Here are some points, each followed by its number:
0.03;-0.56;-0.99;-0.31;-1.35;-0.65;-1.24;-0.99;-0.24;-0.43;-0.56;-0.06;-0.17;-0.29;0.24;-0.28;-0.65;-3.09;-0.26;-0.35;-1.63;0.01;-2.18;-0.45;-0.24 0
-0.56;-0.45;-1.41;0.11;-0.03;0.03;0.26;0.11;0.92;-0.37;0.04;0.06;0.15;0.29;-0.45;-0.01;0.33;-0.72;-0.72;-0.51;-0.53;-2.18;-0.75;-0.28;-1.35 1
-1.47;-0.96;0.72;0.58;-0.29;-0.41;-0.29;-0.08;0.78;-0.78;0.56;0.22;0.35;-0.15;0.37;0.31;-0.11;-1.07;0.15;-1.24;0.17;0.08;0.53;-0.20;0.20 2
-0.83;-0.75;-0.03;-0.56;-0.41;-0.08;-0.17;-0.29;-0.33;-3.09;-1.73;-0.45;-0.86;-1.35;-0.43;-1.41;-1.99;-0.53;-0.96;0.35;-0.60;0.11;-0.43;-1.19;-1.63 3
0.43;1.07;1.55;1.07;-0.10;1.07;1.11;0.18;-1.47;-1.99;-1.55;-1.07;-1.41;-0.92;-1.07;-1.07;-0.92;-1.73;-2.18;-1.29;0.45;0.26;-0.11;-0.06;-0.10 4
0.13;-0.29;0.08;0.35;-0.47;-0.49;-0.06;-0.80;-0.62;-0.33;-1.29;-2.18;-0.70;-1.73;0.10;-0.17;-0.04;-1.24;-1.41;-0.65;-0.49;-1.03;0.22;-0.51;-0.11 5
-0.20;0.60;0.86;0.99;1.19;0.96;0.80;0.80;-1.63;0.41;0.17;-0.51;-0.33;-0.62;-0.75;0.03;-0.22;0.51;-0.10;1.15;2.18;1.85;1.73;2.18;1.85 6
1.03;0.70;1.03;1.24;0.43;0.58;0.29;1.11;0.37;1.03;1.41;1.29;1.47;1.99;1.47;1.15;1.63;1.41;1.19;1.73;0.89;1.19;1.15;-0.78;1.73 7
0.89;0.22;0.53;0.83;1.63;1.73;1.15;-0.06;-0.75;0.17;0.03;0.20;-0.11;-0.18;-0.24;-0.62;-1.24;0.33;-0.33;2.18;1.85;1.73;3.09;1.73;1.07 8
0.49;0.83;0.04;0.70;-0.26;0.92;0.35;-0.10;0.18;0.83;0.65;0.18;1.19;0.47;0.83;1.24;-0.18;0.20;0.17;0.39;1.29;0.72;0.89;0.58;1.15 9
-0.53;0.17;-0.01;-0.78;-0.43;-0.35;-0.01;-0.17;-1.99;-1.03;-0.22;-0.92;0.18;-0.04;-1.63;0.10;0.17;0.03;-1.03;0.11;-1.24;-0.03;-1.63;-0.80;-0.39 10
0.26;0.31;0.45;0.31;0.41;0.24;0.53;0.15;-0.20;-2.18;-0.17;-0.89;-2.47;-1.47;-0.83;-0.80;-0.83;-0.78;-0.78;-0.15;0.08;0.51;0.18;0.17;0.24 11
-0.51;-1.11;-1.73;-0.80;-0.89;-0.45;-1.19;-1.11;-0.78;0.10;-1.63;0.11;0.24;0.20;-0.72;0.13;-0.47;-0.10;0.28;-1.03;-3.09;-0.56;-0.70;-2.18;-0.83 12
-0.41;0.58;-0.65;0.41;0.49;0.22;0.24;-0.26;-1.15;-1.73;-0.65;-1.03;-0.99;-0.24;-0.15;-1.99;-0.56;-0.65;-0.70;-0.83;-0.67;-0.39;-0.60;-0.41;-1.41 13
-0.28;0.43;-0.17;-0.45;0.04;0.80;-0.86;0.10;2.18;0.29;-0.33;-0.11;-0.45;-1.15;-1.11;-0.18;-0.06;-0.03;-1.47;0.80;1.03;0.80;0.26;0.75;0.56 14
0.78;0.72;0.51;0.56;0.80;0.20;0.37;0.35;-0.11;-1.11;-0.62;-2.47;-1.29;-0.08;-2.18;-2.18;-0.08;-0.33;0.04;-0.11;0.22;-0.28;0.01;0.11;-0.22 15
-0.06;0.29;-1.55;0.53;0.11;-0.33;0.10;-0.47;0.17;-1.24;-0.51;-0.99;-1.47;-1.24;-1.35;-1.29;-1.73;-1.55;-1.63;0.53;0.53;-0.04;0.83;0.53;0.01 16
-0.10;-0.13;0.06;-0.08;-1.11;-0.47;-0.92;-0.13;1.63;-0.39;-0.39;-1.47;-1.73;-0.70;-0.18;-0.37;-0.35;-0.18;-1.07;-0.47;0.20;-0.08;0.13;-0.58;-0.28 17
-0.22;-0.18;0.89;-0.04;0.53;0.39;-0.03;0.37;-1.55;1.55;1.15;0.04;1.41;1.24;1.29;0.47;0.45;1.35;1.55;0.89;1.41;0.78;1.35;0.96;0.49 18
-0.58;0.33;0.15;0.13;-0.17;0.56;0.41;0.56;2.47;0.43;-0.35;-0.58;-0.15;0.37;0.31;-0.26;0.70;-0.56;0.75;0.08;-0.03;0.20;0.60;0.56;0.06 19
1.73;1.73;0.92;1.15;1.99;0.78;1.41;1.24;0.96;0.33;-1.47;-0.20;0.49;-0.33;0.26;0.45;0.06;-0.49;-0.20;0.03;0.47;0.45;0.43;0.89;0.72 20
-0.03;-0.58;-0.67;0.24;-0.08;-0.99;-0.31;-0.04;-0.47;-1.19;0.18;-0.29;-1.03;-0.17;-0.65;-0.78;0.18;-0.58;-1.99;-0.67;0.01;-1.11;-0.31;0.04;-0.47 21
0.41;0.53;0.35;0.37;0.92;0.75;0.43;0.83;-0.49;0.03;-2.47;0.37;0.47;0.58;-0.28;0.15;0.49;-1.11;0.22;-1.07;-0.11;0.15;0.24;-0.70;-0.72 22
1.07;0.49;1.35;1.19;0.58;1.35;0.58;1.55;0.04;0.06;0.35;0.99;-0.92;0.51;0.49;0.26;0.67;0.78;0.08;0.13;-0.28;0.47;0.56;0.08;0.43 23
-1.41;-1.15;-0.89;-1.41;-0.33;-0.75;-0.04;-0.89;0.01;-0.10;-0.53;-1.41;0.10;-0.83;0.39;-0.22;0.10;-0.08;-0.01;-1.47;-1.15;-0.60;-0.58;-1.47;-0.41 24
-1.03;-1.29;-0.33;-0.72;-1.63;-1.47;-1.63;-1.35;0.72;-0.51;0.39;0.45;1.73;0.89;1.11;1.55;1.19;1.03;0.83;-0.06;0.06;-1.19;-0.41;0.13;-0.06 25
-1.29;-1.73;-1.35;-2.47;-1.73;-1.73;-1.47;-1.99;-0.72;-0.65;-0.26;-3.09;-1.11;-0.56;-0.49;-1.35;-0.89;-0.01;-2.47;0.33;0.43;0.03;-0.56;0.33;0.86 26
-0.17;0.24;-0.51;0.18;0.39;-0.29;-0.51;0.04;-0.17;0.80;0.72;0.31;0.92;0.26;0.53;1.03;1.15;0.86;0.67;0.43;0.29;-1.73;-0.20;0.20;0.33 27
1.35;0.89;1.41;1.41;1.35;1.47;1.35;1.03;1.24;0.26;-0.04;0.08;0.96;0.45;0.06;0.37;0.86;-0.24;-0.45;0.41;0.51;0.53;0.62;0.78;0.31 28
New points follow, each followed by the number of its nearest point above by angle, seen from the average point of the numbered points.
-0.15;-0.24;0.28;-0.17;-0.15;0.06;-0.15;0.24;0.49;-0.29;0.41;-0.41;0.75;0.17;-0.80;-0.11;-0.29;0.53;-0.22;-0.92;0.49;-0.86;-0.13;-1.24;-0.29 1
-0.43;-0.47;-0.47;-0.75;0.13;0.28;-0.75;-0.41;0.86;3.09;3.09;3.09;3.09;3.09;3.09;1.73;3.09;3.09;3.09;-1.15;-0.39;-0.13;-0.24;-0.24;-0.26 27
0.47;-0.20;-0.29;-0.41;0.01;-0.10;0.08;-0.83;-1.24;-0.28;-1.99;-0.49;-0.41;-0.10;-0.17;0.11;-0.67;-0.39;-0.17;0.15;-0.58;-0.18;0.51;-0.35;0.26 12
0.08;-0.04;-0.41;0.47;0.47;0.43;0.39;0.26;1.07;-0.01;-0.31;0.03;0.22;-0.28;-1.19;-0.06;-1.19;-1.63;0.11;1.99;1.07;1.35;1.19;0.67;1.19 8
-0.96;-1.07;-0.43;-3.09;-1.07;-2.47;-0.99;-1.03;-0.10;-1.29;-0.96;-1.15;-0.01;-0.31;-0.60;-0.04;-0.70;-0.13;-0.89;-0.56;-1.11;-0.17;-0.47;-0.75;-1.85 24
-0.70;-0.35;-0.56;-1.47;-1.29;-0.51;-2.47;-2.18;-0.26;-0.18;-0.06;-0.96;-0.47;-0.86;-0.33;-0.35;-1.03;-0.28;-0.83;-0.24;0.37;0.29;0.28;0.35;-0.33 26
0.86;0.96;0.78;0.96;0.89;0.72;0.65;0.67;0.70;0.70;1.35;0.65;0.13;0.75;0.11;0.83;0.89;0.60;0.56;1.41;1.11;0.96;0.92;1.29;0.96 7
0.29;0.37;-0.06;-0.51;0.15;-0.04;0.33;0.49;0.24;-0.53;0.11;0.72;0.11;0.49;-0.03;0.17;0.20;-0.04;-0.43;1.29;0.99;1.55;1.63;1.63;0.39 8
-2.18;-1.35;-0.96;-0.62;-0.86;-1.03;-0.58;-1.24;-0.67;0.01;-0.49;-0.01;0.03;-0.51;0.65;-0.65;-0.33;-2.47;-0.37;-0.04;-0.20;0.24;0.65;0.26;-0.04 0
-0.67;-0.89;-0.70;-2.18;-0.58;-0.83;-0.35;-0.58;1.19;0.11;0.33;0.01;-0.10;-0.47;0.13;-0.60;-0.99;-0.22;-0.53;-0.58;-0.51;-0.96;-0.35;-1.73;-0.62 24
-0.08;0.28;0.62;0.26;-0.06;0.18;-0.47;0.47;0.26;0.04;0.06;-0.13;0.51;0.31;0.03;0.04;-0.72;-0.41;-0.28;0.24;0.18;-1.41;0.20;-0.33;0.10 27
-0.35;0.35;0.37;0.39;-0.51;0.15;0.86;0.92;-1.29;1.85;0.80;1.35;0.83;1.11;0.86;1.99;0.80;1.85;1.63;-0.78;-1.47;-2.47;-0.28;-0.26;-0.17 27
0.60;-0.86;0.24;1.03;-0.31;-0.26;-0.62;0.28;0.99;0.49;0.28;0.49;-0.03;0.60;-0.04;0.56;0.28;0.67;0.01;-3.09;-0.75;-1.63;-1.03;-0.86;-1.19 1
-0.26;-1.85;-0.11;-1.03;-0.35;-0.70;-0.83;-0.86;-0.39;-0.26;0.26;0.86;0.45;0.24;0.33;-0.43;0.75;0.65;-0.99;-0.86;-1.99;-1.35;-1.41;-1.35;-1.55 12
-1.73;-2.47;-2.47;-1.63;-0.96;-1.41;-1.85;-1.55;-1.41;-0.86;-0.15;-0.18;-0.39;-0.60;-2.47;-0.03;-0.20;-0.26;-0.92;0.70;0.03;0.58;0.75;0.65;0.37 26
-0.39;-1.41;-0.83;-0.58;-0.56;-0.53;-0.89;-1.73;-1.35;0.58;0.49;-0.08;1.07;0.67;0.78;-0.20;0.62;0.35;-1.24;-0.03;-0.18;-0.62;0.17;-0.49;0.53 25
0.18;-0.49;-0.58;-0.18;0.26;-0.20;-1.29;-0.15;-0.37;-1.35;-3.09;-1.99;-0.49;-0.89;-1.15;-0.56;-0.24;0.15;-0.80;1.03;0.78;0.83;0.33;0.47;0.83 26
-1.15;-0.60;-0.92;-0.89;-0.62;-1.29;-0.67;-0.53;-0.22;-0.17;0.15;-0.15;-1.35;-0.72;-0.67;-1.11;-0.31;-0.89;-0.15;-0.18;-0.01;0.43;-1.55;-1.11;-0.35 0
0.45;0.86;-0.35;-1.73;0.65;0.49;-1.41;0.78;0.60;0.08;0.83;0.89;0.67;1.35;-0.20;-1.73;1.24;0.58;0.60;0.51;0.58;0.28;0.06;-0.10;0.70 7
-0.80;-1.19;-1.99;-0.65;-1.15;-3.09;-1.73;-1.47;0.06;-1.15;-0.41;-0.60;-0.53;-0.37;-1.03;-1.03;-0.45;-0.51;-1.55;0.18;0.13;-0.49;-0.03;0.15;-0.01 26
-0.33;-0.78;0.18;-0.11;0.56;-0.06;0.06;-0.67;0.31;-0.15;-0.10;-0.75;0.17;0.06;-0.56;-0.86;-0.37;0.13;-0.41;-0.53;-0.56;-0.35;-0.92;-0.67;-1.07 24
-1.63;-0.15;-0.60;-1.29;-0.53;-0.01;-0.26;-0.37;-0.28;-0.60;-1.85;-0.80;0.01;0.04;-0.96;-0.39;0.31;-0.60;-0.18;0.62;0.70;1.15;0.99;1.41;1.47 26
1.55;0.13;1.19;0.45;0.86;-0.11;1.63;1.15;-0.41;-0.70;-0.03;-0.31;-0.58;0.35;-0.47;-0.15;-0.96;-0.29;-0.65;0.10;-0.08;0.65;0.35;0.83;0.28 20
-0.04;0.62;0.99;0.43;0.37;0.65;1.07;0.89;0.58;0.35;0.01;0.58;0.08;-0.41;-0.39;-0.96;1.11;-1.35;0.24;-0.08;0.39;0.13;0.39;-0.65;0.18 28
0.58;-0.99;0.49;0.01;0.45;0.17;0.15;0.08;-0.35;-0.08;-1.03;-0.78;-0.78;-3.09;-0.70;-0.45;-0.75;-0.62;-0.51;-0.70;-0.10;-0.43;0.47;-1.85;0.11 5
0.24;-1.99;0.11;0.20;-0.28;-0.56;-0.37;-0.11;-0.89;-0.20;0.31;0.43;-0.51;0.22;-0.01;-0.83;-1.07;0.08;0.62;-0.26;-1.03;-0.83;-0.72;-0.72;-1.99 12
-0.13;-0.28;-0.45;-0.35;-0.80;0.08;-0.45;0.01;-1.73;-0.56;-0.37;-1.29;-1.19;-1.99;-1.55;-1.55;-0.78;-0.67;-0.56;-0.41;0.11;-0.24;0.03;0.10;0.13 16
-0.18;-0.17;-1.24;-0.26;-0.83;-0.39;-1.07;-0.24;0.56;-0.92;-1.07;-1.19;-1.85;-1.29;-0.99;-1.47;-1.85;-0.80;-0.62;-0.62;-0.22;-0.58;-0.67;-2.47;-1.15 3
-0.31;-0.65;-1.03;-0.39;-1.03;-0.15;0.03;-0.01;-0.04;-0.58;-0.89;0.29;-0.43;0.10;-0.37;-0.31;0.35;-1.41;-0.39;0.86;1.35;1.41;0.78;1.35;1.41 6
-1.11;-0.92;-0.72;-1.15;-0.75;-0.72;-0.72;-0.65;-0.43;0.78;2.18;1.73;1.24;1.15;1.99;1.19;0.60;0.92;1.47;-1.63;-0.26;-0.33;-0.08;-0.60;-1.03 25
2.18;1.85;1.99;1.63;2.47;1.63;1.73;2.18;1.35;1.29;1.11;0.51;0.80;0.92;1.03;0.92;0.92;0.83;0.86;1.85;1.24;1.63;0.49;0.70;1.29 28
0.11;-0.83;-0.62;-0.29;-0.92;-0.78;-0.60;-0.49;1.55;-0.47;-0.99;-1.24;-1.63;-0.67;-0.89;-0.70;-0.53;-0.75;-1.73;-2.47;-0.41;-0.75;-0.39;-0.96;-0.56 17
0.01;0.18;0.58;0.89;0.06;0.35;0.70;0.62;0.29;0.22;-0.45;-0.03;0.37;0.96;0.75;0.58;0.26;-0.92;0.20;-0.43;-0.70;-0.67;-0.37;-1.41;-0.31 22
